In the rows, 128 means zero.
Rotation paths and how fast each direction turns (degrees per step)
Each turn is a multiple of 5 degrees from 10 to 175, or 0.
Each row of a path follows its step; steps can be skipped.
path 1
step 0: [121 130 130 134 138 111 137 129 128 135 131 125 133 135 120 126 135 119
 124 125 131 128 123 122 120 130 138 138 130 124 120 133 131 130 129 127
 125 128 136 133 145 125 123 120 129 130 128 133 136 129 130 122 135 127
 133 131 129 119 128 137 134 128]
step 1: [132 123 119 138 131 135 134 118 122 124 116 124 127 123 132 115 134 131
 124 135 118 134 138 125 116 124 131 130 129 132 121 131 126 129 131 127
 131 123 126 123 129 129 116 129 129 118 129 133 137 124 124 126 122 131
 137 115 123 130 124 130 124 125]
step 2: [134 126 129 125 134 116 122 139 126 128 131 132 123 115 122 124 123 125
 130 124 133 125 131 128 128 127 141 133 133 125 125 124 132 144 118 130
 126 128 140 126 123 128 127 116 128 123 122 123 142 127 131 132 130 126
 126 116 125 124 122 130 130 131]
step 3: [131 116 128 135 119 128 139 129 127 128 133 123 135 135 123 136 133 127
 123 130 140 121 143 124 133 123 130 120 122 134 136 130 130 121 131 124
 127 127 132 128 133 129 117 127 135 126 126 131 137 130 129 133 119 128
 128 112 121 124 128 124 124 127]
step 4: [124 132 125 137 130 123 134 128 124 126 135 129 131 123 128 126 131 127
 129 128 125 124 123 127 123 134 130 129 125 127 119 128 125 121 120 125
 115 126 126 118 133 136 137 115 125 131 117 133 132 124 124 140 136 126
 124 121 130 131 113 114 131 131]
step 5: [127 122 129 130 119 123 133 135 133 121 134 127 116 132 131 133 140 141
 122 130 135 125 129 126 123 134 130 136 126 132 125 132 122 130 126 130
 140 130 141 125 130 132 124 134 116 129 132 128 132 124 120 125 120 134
 136 122 130 126 122 121 132 126]
step 6: [127 119 138 129 130 132 133 124 126 139 127 136 126 129 127 129 134 132
 123 131 136 131 130 127 115 122 126 136 129 130 124 119 138 132 130 123
 119 136 120 122 121 125 127 119 122 140 122 129 134 125 124 134 127 127
 130 131 131 122 117 133 125 141]
step 7: [125 140 121 125 126 126 132 130 121 128 134 120 128 117 129 125 140 141
 129 130 139 126 130 129 124 122 124 133 128 124 138 126 127 131 135 121
 129 124 132 126 116 128 125 130 135 126 125 134 119 125 137 130 126 139
 141 118 130 122 122 120 131 128]
step 8: [125 126 131 131 129 118 119 134 123 129 137 130 133 135 124 138 135 129
 121 136 126 119 132 125 120 119 139 131 127 119 122 132 131 132 134 125
 130 130 123 129 136 129 123 118 122 123 121 137 126 137 130 129 135 129
 130 134 135 123 129 132 137 133]
step 10: [134 134 130 124 131 127 129 138 138 121 128 128 129 123 130 123 137 130
 127 124 123 131 126 136 122 125 143 129 134 128 128 121 133 137 127 131
 132 137 135 128 131 122 121 120 131 131 120 124 130 135 125 135 140 130
 124 121 123 124 130 125 138 144]
[129 128 130 130 125 127 130 129 127 130 131 129 129 127 129 129 126 130
 127 126 129 128 129 127 131 132 126 128 129 129 129 128 126 126 127 128
 128 129 126 126 126 129 131 126 126 126 128 126 132 129 124 130 126 129
 130 126 130 128 127 128 128 127]
35
